The rows below come in pairs that one turn or mirror swaps. Which row does each named row swap with?
The rows were stretched afterwards, more along some directions than others.
K235: [ 30   4  -3  -5   3 -15 -15  -3  -6   4   6   2  -2  -2   2  17  14   8
   3  15 -17   1   8 -14  -3  16   3  23 -20   5   3]
K540: [ 29   3  15 -16  -3 -16  -3   0   6   9   4   2   9  14  -9  17  13  -1
  -7  -2  -5  -6  -1  -9  -5  13 -11  12 -20  15 -11]
K476: [ 24  -4 -10   6   7   4  -1 -13   2 -14   6  10  14  12   9  -2   6  -5
  -8  11   3  -1  12   4  -9  17  -6  10  -3   8   1]
K973: [  1  -4  -6   5   7   9  -5  -6 -10   5   5  -3  -3  12 -14  10   7  -6
   6 -11 -11   0   9  -8 -13  13  15   1 -27 -10  10]
K374: [  5  -7 -12   8  -6   8  -2   2 -19 -10  10   2   9   9   4  -3   6   1
  12  -5  -2   3   2  10  -1  16  12  13 -19   0   3]
K212: [  3  -5 -12   9  -8  10  -5   1 -18 -12  14   2   7   9  11   1   5   2
  14  -3   0   1   5  10  -5  16  17  15 -18   7   1]
K834: [ 24  -7 -11   3   5   1  -2 -16   0 -17   4   9  14  12  11  -4   3  -7
  -8  10   6  -2  10   5  -6  10  -9   5   0   7  -1]
K959: [ 17 -19  -1  -6  -7 -19  -4   4  -1   6   6  13  -7  18  14  16   4 -17
   5   4 -14   1  11  -2   7   4  24  -5  -6   4  -8]
K634: [  1  10   0  -8   3   0 -11  -5  -1   8   1 -12   9   2  -2   9  -7   7
   6  10   5  -1   0 -13  -4  28  15   0 -11  -3   4]
K837: [  3   4   8  -6 -12   4   1   7  -3   7   4  10  -6   9   8  -3   3 -10
   9  12 -13   6  -9   2 -15   6   8  18  -3   8 -10]
K295: [ 12 -12  -2  -8 -11  -6  -4   2   7   5   7 -11   2   1 -11   1  12  -4
  10   3  -3  12  -7   0  -2   8  -1   3  -7  29 -11]
K222: [ 20   3   6  -2   4  -4  17   2  -6   3   1  17 -14   3 -14  14   2  -4
  15   4 -16   5  -6   9  -7  -9   2  29 -16   3   6]
K690: [ 17   0   5  -9  -3 -17  -2  -3   2   0  -5  10  -4  19   2  -8  -5 -13
   2   1  -9   6   9   1  15  -2   4   8 -16  -4  10]
K558: [ 27  -8  -7  -4  -3 -17 -13  -5  -7  -7   2  25  -1   4   7   8  10   0
  -6  -2   0   1  10  -8  -3  -6  -5   3 -10  18  -2]
K523: [ 26   4   1  -3   4 -17 -15  -6  -8   6   4   2   1   4   2  17  12   8
   7  10 -17  -4   7 -16  -2  15   2  23 -16   7   2]
K152: [ 14  -1  -8  -8   7   8  -1   8  16  -2  -3 -10   2  -4  20   1  -7 -14
  18  12  -1   2   9  -9  -1   6  -6  -1   3   9  -9]
K911: [ -2   6  -4  13   2   4 -17  -8  -6  -7 -14   5 -17  -3  -5  14   2   5
   3  -7  11  -8   7  -9   2   1   1  -8   3   4   8]
K392: [  3   1  10  -4 -12   4   2   8  -3  10   5   7  -5   9   7   0   6  -9
  12  10 -14   5  -8   2 -17   4   9  18  -5  10 -10]
K509: [ 18 -11   2  -8  -8   5  -7   6  -8   8  12  18   9   7  -1  14  28   0
 -10   7 -16   0   1   3   2  18   6  12  -8  13   4]
K5: [ 11  -4  -9  -2  -9   9  -7  20   0 -10  12   4  -4 -16   2   5  16   1
   7  12 -13  -1  -4   7   0   8   4  12 -12  -1   2]
K920: [ 22  -2 -12  -7  -9   2 -25   5  -5   2   5  22  -7   1   5   7  17  -2
   0  17  -7  15   9  -5   6  17  10  23 -18  -2   6]
K139: [ 24  -8  -8   0  -1 -16 -11  -6  -9  -6   4  26  -3   1   7  10   9   2
  -3  -2  -2   0  11  -8  -3  -6  -2   2  -8  18  -2]
K330: [ 13 -10   2  -3  -8   1  -9   6 -10   7  13  18   5   5   2  14  28   1
  -8   3 -19   3   2   4   3  16  13   8  -6  11   7]
K183: [ 20  -7  -8  -5 -19 -12 -10  -3 -10  -3   2  18 -12   0  11  20  11   5
   9  14 -11   8  -1  14   5  -6   1  15 -19  13   1]
K384: [  2   0   8  -5 -12   5   3  10  -5   7   8   6  -4   9   4  -1   4  -9
  10  12 -11   5  -6   3 -17   7   9  13  -6   9 -10]
K209: [  1 -15 -11  -8  -9  -4 -15 -15  -2  -5 -10   2  -7  11   8  16  15   1
   0   0 -18   4  -4 -10  -1  -8  14   1 -16  13  -9]
K957: [  2   9   1 -13  -2   2  -7  -4   2   9   1  -7  12   7  -6   9  -3  10
   4  11   0   3   3 -18 -12  28  15   0 -14   0   3]
K428: [ -1  11  -1  -7  -2  -2  -8  -7   1   6   2 -12   9   0  -2   1  -8  10
  10   6   3   0   0  -9  -7  22   9   1  -6  -3   5]
K728: [ 22  -1   1  -1   6   0  13   0  -6   0   1  15 -12   3 -13  17   3   0
  17   4 -17   2  -6   8  -8 -11  -1  28 -15   5   2]
K253: [ 28   0  16 -14  -4 -16   0  -1   5   8   5  -1   8  15  -7  18   9  -3
  -6  -3  -3  -6  -3  -5  -5   9 -11  15 -19  15 -14]
K885: [ -2   5   1  13   2  -3 -19  -3  -4  -7 -11   7 -16   0  -2  14   2   6
   3  -9   7  -8   6 -10   4  -1   0  -9   2   6   7]
K731: [ 15  -5  -8  -2  -6   6  -5  18   0 -13  11   6  -4 -17  -1   5  16   2
   4  11 -14  -1  -5   4  -2  11   1  16 -15  -1   5]
K945: [  4   1   9  -7 -14   4   3   7  -5   8   4   6  -5  10   3  -2   6  -8
  10  10 -12   4  -8   1 -17   4   7  17  -5   7 -13]
K620: [ -1  -5  -6   4   7   5  -6  -7  -9   5   0  -4  -9   9 -17  16   9  -2
   6  -9 -14   3   5  -7 -13   8  14   1 -28  -9   9]
K142: [ 15 -14  -6   3  -5   4   0  -1  -9   1   3 -11   7  -2   8  15  12   7
  15  -5 -10   0   7   5   0   0  -8   2 -15   4 -11]
K191: [ 21  -2 -14  -5 -12   6 -22   3 -12   6   5  20 -10  -3   4   8  17  -2
   2  16 -10  14   7  -4   6  18   8  22 -16  -1   6]
K769: [ 15   1  -7  -6   8   8   0   7  17  -1  -2 -12   2  -4  16   5  -9 -10
  14   8  -1   6   9  -7  -7   2  -7   1  -3   4 -11]
K798: [  3   8  -2  10   3  -1 -16  -3  -7  -5 -12  10 -17  -4  -4  17   5   4
   2  -8   6  -7   7  -9   4   5   0  -5  -1   5  12]
K881: [ 21   8  -5  -4  -2   3 -18  -1   0   0 -12   2  -2   8  20  11  -6   7
   9  18   5   1  13 -16   2   7  20  11   3  -3 -11]
K402: [ 16  -2  -4   0 -13   5  -9   5 -13  10   2   7  -7 -12  -5   7   2  21
   0   9   5   4   6 -13  -8   3   8   7   4 -11  -4]
K595: [  1   9  -2  -9   1  -2  -9  -9   0   9  -1 -10   9   6  -1   4  -8  12
   9   8   5   1   1 -11  -7  23  11   3 -11  -2   4]
K742: [ 22  -1   4   0   4  -1  15  -2  -7   5   0  17 -14   3 -15  18   0  -2
  11   6 -17   3  -6   7  -9  -8   2  28 -15   3   5]
K189: [ 18 -18  -3  -4  -8 -17  -3   3  -2   9   9  16  -6  15  15  19   4 -18
   1   6 -16   3  12  -3   5   5  24  -5  -7   6  -5]
K125: [  9 -14  -8   8  -5   5  -1   0  -3   2   1  -8   9  -2   8  12   4   6
  14  -8 -11   0   6   4   0  -2  -8  -1 -12   4  -5]
K2: [ 16  -1  -3  -7 -13  11 -16  -5  -7  -6  -7  21   7   6  -1 -15  13  -2
  -8   7  -5   3  -9  -3  -4  10  -8  19   7   3   2]
K761: [ 14 -12  -3  -4  -9  -7  -4   2   5   4   7 -10   3  -2  -9   1  10  -5
   9   3  -3   8  -2   1   3   9  -1  -2  -3  28  -9]
K250: [ -1  -8 -11  -8  -7  -7 -13 -19  -6  -5 -11   3 -10   8   4  17  15   5
   1  -1 -17   2  -6  -7  -5  -8  12   5 -19   9  -6]
K938: [ 28 -10   5 -10 -12  -6 -14 -11  -9  -9  -2   7   8  22   3   1  -2   0
   7  18  -9  -7   3  -8   8  14  13  15  -9   3  -9]
K464: [ 17 -17  -6   2  -8   6   4   0  -7   9   4  -8  10   1   6  19   8   6
   7  -2 -12   3   5   1  -1   7  -8   1 -18   9  -9]
K230: [  1   0  -9   5   6   8  -7 -10  -9   6  -1  -3  -6  10 -18  16   7  -3
   4 -12 -12   2   6  -6 -13  11  12   6 -29 -11  11]
K603: [ 19 -20  -4  -2  -7 -14  -4   2  -2   7   8  17  -7  16  10  23   7 -18
   1   3 -16   0  13  -4   6   6  27  -6  -8   3  -3]
K953: [ 14   2  -9  -9   8   8  -3   9  16  -1  -4  -8   1  -4  20   6  -8 -11
  16  11   1   2  10  -6  -2   2  -7   3   3   5  -8]
K781: [ 19  -1   5  -9  -4 -16  -3  -1   0   0  -7  11  -5  20   3  -6  -5 -11
  -1   3  -9   8  10  -3  14  -4   4   8 -18  -6   9]
K551: [  1  10   4  -8   2   2  -7  -1   1  10   2  -9  14   2  -6   6  -4   7
   4   5   4   0  -2 -16  -7  28   6  -1 -12   0   8]
K333: [ -3  -4  -3   5   8   6  -4  -8  -5   8  -3  -8  -7  10 -17  13   4  -3
   7 -12 -11   4   5  -9 -13   9  13  -2 -25  -7   9]
K922: [ 20 -17  -3  -6  -8 -15  -3  -1  -4   8   4  13  -7  19  15  21   5 -18
   3   6 -18  -1  13  -6   4   3  24  -4  -8   2 -10]
K451: [ -1  -2 -11   9  -5   9  -2   7 -19 -13  11   0   6   5   7  -5  10   3
  16  -8  -1   3   2   6  -5  12  14  13 -14   5   3]
K378: [ 30 -10  -7  -6   2  16 -11  11   1 -19   8  18   3   2  12   1   4  -8
   9  16 -10  -5   2 -11   0  13   8  20 -11  -1 -17]
K571: [  4   0 -10   4  -8   2  -1  -2 -11  -9  17   6  25  -5  24 -16  -8   0
   2   2  -8   6  -1  -2 -10  16  -9   9  -8  -1   2]
K248: [ 21  -2   6  -8  -3 -17  -1  -1  -2   1  -8  12  -7  20   4  -2  -5 -12
   0   6 -10   6  11  -2  17  -2   8   8 -15  -7   9]
K68: [ 19 -20  -3  -3  -8 -17  -1   3  -3   6   8  18  -9  17  10  18   6 -17
   2   4 -16   1  13  -3   4   1  24  -4  -7   4  -7]
K623: [ -2  -4 -10   1   6  10  -5  -6 -10   7   2  -5  -5   7 -13  11   6  -6
   7 -10  -8   3   8  -8  -8  14  16   3 -24  -9  12]
K343: [  7  -2 -10  -7   9   6   1   6  16  -1  -6 -11   1  -3  18   3  -7 -12
  18   5   1   4   8  -5  -1   2  -7  -3   0   9  -6]
K932: [ 25   3  13 -15  -3 -15   1   1   8   7   3  -3   8  11  -7  12   9  -2
  -5  -1   1  -6  -3  -7  -6   9 -13  16 -16  15 -13]
K468: [  5  -1  -6   2  -8  -1   0  -3  -8 -10  19   8  26  -2  19 -15  -3  -2
   3   0 -12   9  -5   0 -11  20  -6  11 -13   2   4]
K701: [ 16 -15  -1   3  -2   4   2   2  -7   4   3  -8  12   1   4  14  10  12
   8  -4  -9   0   5  -1  -2   2 -12   2 -13   4  -9]
K336: [ 20   2   0 -10  -4 -13  -2  -3   0  -1  -7  12  -5  17   5  -9  -6 -15
   3   5  -7   6  11  -2  14  -2   5   9 -14  -5  10]
K943: [  2   8   0  10   1  -2 -17  -9 -13  -6 -13   8 -16  -3  -5  14   4   4
   3 -10   7  -7   5 -10   1  -1  -4  -6   1   6   9]
K249: [ 16  -9   4  -9 -11   2  -9   5  -7   8  13  18   7   9   3  12  27  -2
 -10   7 -13   2   3   5   3  17  12  10  -6  12   5]
K112: [ 15 -14  -3   3  -5   2   5   0 -11   4   6 -12  11   4   5  18   4   9
  11  -4 -11  -2   7   3  -3  -2  -9   2 -16   3 -10]
K907: [ 20   4  -7  -1  -2   1 -15   1   3  -2  -8  -4   1  11  17   9  -5   7
   3  17   7   4  11 -14   0   8  21  14   2  -2  -9]
K776: [  4  11   1 -12  -3   4  -6  -5  -3  11   3 -11  11   7  -2   8  -7   6
   5  10   3  -1   2 -13  -6  26  13   0 -13  -5   6]
K359: [ 19  -5  -2  -2 -14   2 -12   7  -9  11  -2   7 -10 -11  -1  10   3  21
  -2  12   7   5   6 -13  -2  -1   7  11   4  -6  -6]
K12: [  3   2   9  -7 -12   9   1   9  -1   7   4   9  -3   9   5  -6   5 -10
  10  13 -11   6  -8   0 -16  10   7  18  -5   8  -9]
K133: [ 18   0 -12  -9   8  13  -4   8  14  -3  -1  -6   5  -2  23   0  -7 -12
  17  13   1   0  15  -8  -2   6  -2   0   3   7 -11]
K113: [ 23   3  -7  -4  -9   3 -20  -2   3  -3  -7  -1   1  14  23  11  -6   6
   5  19   7   2  15  -9   3  12  22  12   2  -2 -11]
K802: [ 19   0   4  -1   5  -3  14   0  -3   4  -1  16 -16   2 -14  16   2  -2
  14   2 -16   3  -5   9  -5 -14   1  29 -13   3   5]
K814: [ 29   4  -3  -6   5 -15 -15  -7  -9   5   7   0   1   5   3  18  12   6
   6  13 -17  -3   9 -15  -3  17   7  23 -21   4  -2]
K255: [ 21 -21  -3  -3  -5 -19  -4   3   0   6   5  18  -9  17  12  23   5 -16
   2   5 -17   2  13  -4   6   3  22  -5 -10   4  -7]
K976: [ 12  -6  -6  -1  -8   5  -3  19   4 -11  13   6  -2 -14   0   3  14   3
   3  12 -11   0  -6   9  -2   9   1  11 -13   0   4]
K660: [ 16  -5 -13   9   8   1  -3 -17   2 -17   6   7  13  11  14  -3   2  -6
  -3   6   5   0  11   6  -6  14  -7   2  -1  11   0]
K241: [ 19   0   3 -11  -7 -16  -3  -4   0  -1  -8  13  -4  19   6  -6  -5 -12
   1   4 -10   8  13  -2  14  -2   4   3 -17  -5   9]
K977: [ 30  -9  -9  -9   1  11 -10   7   3 -22   7  17   5   4  12   2  -1  -7
   5  19  -9  -4   6 -12  -4  10   9  17 -13  -4 -18]
K877: [ 20   1   1   0   5  -2  12  -2  -8   1  -3  18 -16   4 -15  16   2  -2
  13   2 -18   3  -4   7  -8 -15   3  28 -16   0   6]
K714: [  4   3  10  -7 -11   4   2   8  -2   5   4   3  -3  10   8  -5   4  -5
  10  13  -9   5  -8   2 -17   5   2  20  -5  10 -13]
K596: [ 18  -7 -11   7   5   5   0 -13   4 -13  10   9  15  13  10  -5   6  -7
  -3   8   4  -1   9   7  -8  15  -7  10   1  11   1]
K674: [ 21   0   3  -2   5   1  15   2  -4   3   0  18 -13   3 -13  14   2  -5
  14   4 -17   3  -5   5  -8 -10   2  29 -13   4   6]
K351: [ 17   0   2  -9  -4 -12  -8  -3   1   0  -9   9  -2  20   3  -6  -5 -11
   0   5  -7   4  12  -6  16   0   5   5 -15  -6  11]
K201: [ 13  -1  -4  -5 -14   9 -14  -5  -4  -7  -6  19   7   6  -1 -17  10  -1
 -10   8  -3   4  -9   0  -2   9 -10  18   7   0   2]
K91: [  9 -14  -8   9  -6   1   1  -4  -8   3   5 -10   7  -4   8  13   4  10
   9  -6  -9   0   6   6  -2  -4  -9   2 -14   5  -5]

K551 is swapped with K701
K91 is swapped with K428
K558 is swapped with K2
K139 is swapped with K201

